In the data rows, the value 128 means zero.
Here are some points, one per row:
[128 159 163 178 111 128 138 184 104 174 133 106 120  75 126 123 128 157 204  85 114 120 111 138 175 115  80  86 158 126 120 145 152 206 157  96 182 148 136  89  83 105 111  90 111 136 112 123 143 138 173 103 150 154 163 162 156 130 135 141 110 122 151 139]
[ 94 186 140 151 147  89 164 152 150 164 120 114 111 161 111 138  98 122  80  80 128  84 164 123  92 110  86 145 118 135 115  96  67 132 194 113 166 135  86 123 148 122 118 136  94 130 136  92 156 155  92  71 135  83  95 161 115 120  77 147  95 169 108  80]
[104 118 140 102 146 184 117 102 113 190 112 142 128 151 113 121 127 158 162 121 124 106 162 148  82 171 160 155 136 143 121 138 134 130 129 161 148  46 161 153 150 116 113 168 111 124  97 123 162 135  97 120 134 135 186 112 150  83 130 187 140 102 131 162]
[ 70 155 142 219 134 158 116 157  82 166 180 131 115 162 123 167 108 156 149  90  92 130 165 116 104 118 137 165  94 141  78  65 101 120 164 102 113 125 128 159 149 142 126 133 196 165 122 112  99 156 126 147 144 188  31 135 131 132 130 126 171 121 144 114]
[157 113 114  96  90 129 132 159  69  66 114 105 122 183 116 160  21 128 186 136  88  86 139 127 147 149 139 152 116 152  95 144 164 168  97 133 109 141 123 100  86 113 108  81 154 158 113 129 128 129  42 172 107  64  97 223 169 131 143 106  86 155 117 117]
[231 104 137 204 139 114 113  61 151  55  78  89 111 108 103 136 138 171 122  97  96  91 108 104 106 170  84 183  99 139 147 120  92 118  93  75 134 140 176  77 145 153 120 129  89 187  71 120 147 142 124 118  99 164 125  81 141 114 138 255 155 106 173 130]
[ 88  96 162 162 146 117 137 109 119 161 152 134 183 176 152 138  89 139 156 121 185 113 148 179 158  81 125  94  71 175 128 115 154  35 102 155 115 165 183  75 147 104 164 126  85 157 152 144  99 141 207 119 120  52 115 122 158 125 121 151 132  76 120 160]
[122  88  75 173 112 133 131 143 123  85 142 134  96  64 106 116 138 140 174 140 182 145 111 134 159 114 158 180  96 175 200  88 159 113 188 140  99  45 155 171 117 112 137 255 123 116 164 132 188 113 180 104 119 120 107  96  95 166 124 141 111 118 109 150]
[115 171 137 176 154 103  86 160 147 164 178 105 124 123 139 148  75 163 106 146 161 117 186 118 177 134 255 113 138 145 115  87 111 164 141  92 134 150 159  39 130 112 116 106 166 106 135 160 129 125 119 115 117 160 129  99 139 127 122 136 144 110 100 124]
[150  95  85 151 119 103 105 127 122 142 126 138 118 135 128  49 189 149 178 166 111 101 130 114 122 150  96  90 147 180 114 107 133  70 137 155 111 129 116 102 113 123 110 173 117 117 112 126 184 125 137 135 133 131 108 127 102  97 124 103 162 165  78 183]
[129 183 126 154 121 121 161 126 166 130 174 173 134 194 187 174  61 121 119 117  89 146 104 146 134 161 140 134 162 159 136 104  79 153 138 141 128 153 105 146  99 146  82 195 135 108 170 133 142 133 135 147 132  83 159 187 109  88 148 156 150  78 124 167]
[137 117 136  98 147 131 102 124 146  86 162  84 129 145  97 146 128 103 126 166 109 139 121 114  46  91 140 115  75  89 139 109 128 118 178 120 107 132 135 120 112  91 126 116 136 115 127 144 120 130 111  72  97 131 156 127 186  95 139 150 177 138 151 161]
[ 95 111 183 162 163  87  95 128 185  97 177 140 154  71  92 163 155 134 211  98 168 106 108 145 133 150 112 182 139 118 126 150 135 125  73 127 111 168  91 198 104 130 107 174 107 124 118 133 122 103 109 165 149 120 142 120 172 114  99  87 144 169 112  61]
[100 154 132 152 142 127 112 133 114  85 128 145 191 115 122 149 119 112  81  99 131 128  91 119 106 111 106  72 148 110 150 140 112 157 116  91  86  76 155 103 106  71 175 145 129 147 174 146 111 141 131 163  94 150 118 179  89  80  87 154 116 127  90  89]
[ 64 140 119 125 145 137 101 103  69  90 102 165 161 143 162 156 159 140 188 143 137 112 178 106 125 151 162 132  66 103 135 101 135 121 122  89 175 118  98 130 112 129 166 171 151 119 162 121 239 109 143 125  99 130 176 134 125 111 154 170 147 154 179 102]
[125 146 136 139 152 126 171 133 123 127  89 114 141 116 164 121 113 126 136  59 130 151 145 146 117  95 184 142 118 158 123 180 105 144  78 108 131 124  80 118 101 136 116 102  45 146 170 117 152 132 101 122 143 180 112  90 107 133 174  86 147 117 127 133]
[183 130 122  59 120 118 124 181 143 127 113  67 146  85  99 200 171 113 127 116 167 107 142  94 139 146 124 150 141 150 185  75  98  86 134 134  77 161 110  67 139 171 128 152 120 191 146  78 100 156 137 162 147 112 133 123 111  69 145 209 111 115 155 128]
[121 118 110 143 108 121 195 189 136 190 128 204 163 109  97 156 135 141 107 111  93 137 104 147 150  97 107 171 110 112  89 114 173  90 134 134 133 152 127  90  83 142 139 156 138 158 144 159 122 151 131 116  84 102 199  83  75 123 123 117 119 174 125 137]
[156 109 149 145 141 128 113 145  82  92 147 166 159 139 144  96  91 136 171  69 171 107 131  53 117  85 176 168 174 201 111 122 114  88 167  88 157 199  67 177 137 135  88 143 156 101 119 186 110 167 154 125 103 149 166 110 108 139 103 124 114 116 155 133]
[123 176 108 152 122 145 130  99 158 120 146 108  99 144 129 188 208 153 149 141 154 143  84 145  66 107 109 148 144 139 109  99 132  92 146  86 147 135 102  88 168 125 128  43 175 161 127 147 164  82  74 162 152 127 175 146 105 164 142 102  87  76  88 165]
[ 96  80  99 115 121 138 103 108 120 157 112 113 141 134 197 120 112 121 117 172 175 135 120 118 128  90 117 141 108 103 110 155 149 199 105 138 125 139  22 126  90 161 129 195 179 141  83 116  66  99 121 121 101 101 112 114 127 143  85 160  91 111 122 113]
[ 92 103 152 127 143 122 158  82 176 161 201 125 130 127  72 111 133  99  77 112 175  84 100 119 128 171 190 146 101 127  98 117 131 102 124  80 157  70 125 129 113 152  91 138 147 134 197 159 192 193 158 135 137  86  71 127  62 156 124 171 160 150 146 165]
[147 107 145 105 189  88 105  92  56 154 183 130 128 109 129 174 114 182 135 163 149 131 118 139 158 108  46 163 132 191 140 110 111 175 101 155 159  94 130 127 115  97 110 142 166 152 144 145 192 174  48 102 120 155 137 108 100 150 108 101 138 117 147 112]
[194 215 114 115  57 127 105 119 120 130 125 156 156 131  88 183  81 115 206 167  99 157 117 124 115 193 135  73 127 178  70 120 137  91 140 135 253 173  98 150 107 139 157 101 101 155 139 142 160 161 102  89 123 129  16  56  95 123 138 170 143  97 116  72]
[105 101 115  76 135  87 137 120 100 131  86 113 120 124 174 133  72 218 207 117 134 144  85 146  68 106 121 122 144  81  85  83 129 164  89 101 152 198 204 162 118 116 116 167 133 163 138 111 118 119  88 142 110 155 148 142 104  75 169 128 105 129 124 113]
[164 106 117 157 183 138 105 147 158 113 141 119 127 138 144 126 146 212  59 106 152 155 175 124 166 189  95 119  79 115  90 127 134 122 116 130 131 145  83 228 160 108 106 117  77 130 167 148 104 187 103  88 143 133 163 133 128 131 128  81 101 103  77 184]
[179 109 125 161 175 136 104 123  75 188 114 134 130 121 182 120 100  99 106  80 187 133  74 190 194 130 162 136 124  94 114 102  95  79 170 119 143 136 105 160 129 137 149 100 161 130 161  82 159  85  79 137 124  87 114 182 116  54  69 140 144 147 126 157]
[201 106 112  83 154 123 159 156 106 166 128 113 135 100 195 147 144 148 207 101 124 104 104 184  89 154 121 126 141 141 208 115  95 177  84  96 110 159 132 146 154 158 212 112 128 152  95 143  89 147 105 139  96 142 164 190 134 170 123  66 156 161 124 127]
[191 116 123 206 150 155 103 136 158 139 152  93 145 133 105 139 139 179 126 192 130 123 112 146 126  94 118  79 140 119 125 179 103 156 107 148 151 141 133 112 178 193 102 173  95 120 156  78 104 132 118 167  79 107 166 135 112 157 117  85 101 151 165  97]
[140 159 126  85 116 145 121 129 117 124  97 136 139  79 152 128  93 180 103 111 137  75 172  96 147 126  44 130 135 134 122 146 108  83 152 134 159 164 191 132 126 181 137 112 138 108 154 137 148 104  67 137 142 170  88 154 158 214 176 168 133 111 128 104]
[119 110 153 135 172 137 126 208 166 124  61 152 129 169 108 153 126 121 147 137 137 106 125 114 184  76  65 123 138  89 154 127 120 142 133 108 124 158 156 133 163 154 117 139 132 113 104 173 236 144  88 148 104 132  55  63  97  96 137  61 147 119 136 209]
Along one direction, these points spread out more than along any other. For each point below, how far along it does it lie, from 0 to 99? The average is 50, and the first point in the table lies past the average. One standard deviation of the points above along it is 16.
[ 88  96 162 162 146 117 137 109 119 161 152 134 183 176 152 138  89 139 156 121 185 113 148 179 158  81 125  94  71 175 128 115 154  35 102 155 115 165 183  75 147 104 164 126  85 157 152 144  99 141 207 119 120  52 115 122 158 125 121 151 132  76 120 160] 34
[ 96  80  99 115 121 138 103 108 120 157 112 113 141 134 197 120 112 121 117 172 175 135 120 118 128  90 117 141 108 103 110 155 149 199 105 138 125 139  22 126  90 161 129 195 179 141  83 116  66  99 121 121 101 101 112 114 127 143  85 160  91 111 122 113] 57
[231 104 137 204 139 114 113  61 151  55  78  89 111 108 103 136 138 171 122  97  96  91 108 104 106 170  84 183  99 139 147 120  92 118  93  75 134 140 176  77 145 153 120 129  89 187  71 120 147 142 124 118  99 164 125  81 141 114 138 255 155 106 173 130] 55
[ 64 140 119 125 145 137 101 103  69  90 102 165 161 143 162 156 159 140 188 143 137 112 178 106 125 151 162 132  66 103 135 101 135 121 122  89 175 118  98 130 112 129 166 171 151 119 162 121 239 109 143 125  99 130 176 134 125 111 154 170 147 154 179 102] 40
[128 159 163 178 111 128 138 184 104 174 133 106 120  75 126 123 128 157 204  85 114 120 111 138 175 115  80  86 158 126 120 145 152 206 157  96 182 148 136  89  83 105 111  90 111 136 112 123 143 138 173 103 150 154 163 162 156 130 135 141 110 122 151 139] 65
[140 159 126  85 116 145 121 129 117 124  97 136 139  79 152 128  93 180 103 111 137  75 172  96 147 126  44 130 135 134 122 146 108  83 152 134 159 164 191 132 126 181 137 112 138 108 154 137 148 104  67 137 142 170  88 154 158 214 176 168 133 111 128 104] 65
[115 171 137 176 154 103  86 160 147 164 178 105 124 123 139 148  75 163 106 146 161 117 186 118 177 134 255 113 138 145 115  87 111 164 141  92 134 150 159  39 130 112 116 106 166 106 135 160 129 125 119 115 117 160 129  99 139 127 122 136 144 110 100 124] 40
[137 117 136  98 147 131 102 124 146  86 162  84 129 145  97 146 128 103 126 166 109 139 121 114  46  91 140 115  75  89 139 109 128 118 178 120 107 132 135 120 112  91 126 116 136 115 127 144 120 130 111  72  97 131 156 127 186  95 139 150 177 138 151 161] 48
[100 154 132 152 142 127 112 133 114  85 128 145 191 115 122 149 119 112  81  99 131 128  91 119 106 111 106  72 148 110 150 140 112 157 116  91  86  76 155 103 106  71 175 145 129 147 174 146 111 141 131 163  94 150 118 179  89  80  87 154 116 127  90  89] 50
[156 109 149 145 141 128 113 145  82  92 147 166 159 139 144  96  91 136 171  69 171 107 131  53 117  85 176 168 174 201 111 122 114  88 167  88 157 199  67 177 137 135  88 143 156 101 119 186 110 167 154 125 103 149 166 110 108 139 103 124 114 116 155 133] 44
[ 94 186 140 151 147  89 164 152 150 164 120 114 111 161 111 138  98 122  80  80 128  84 164 123  92 110  86 145 118 135 115  96  67 132 194 113 166 135  86 123 148 122 118 136  94 130 136  92 156 155  92  71 135  83  95 161 115 120  77 147  95 169 108  80] 44
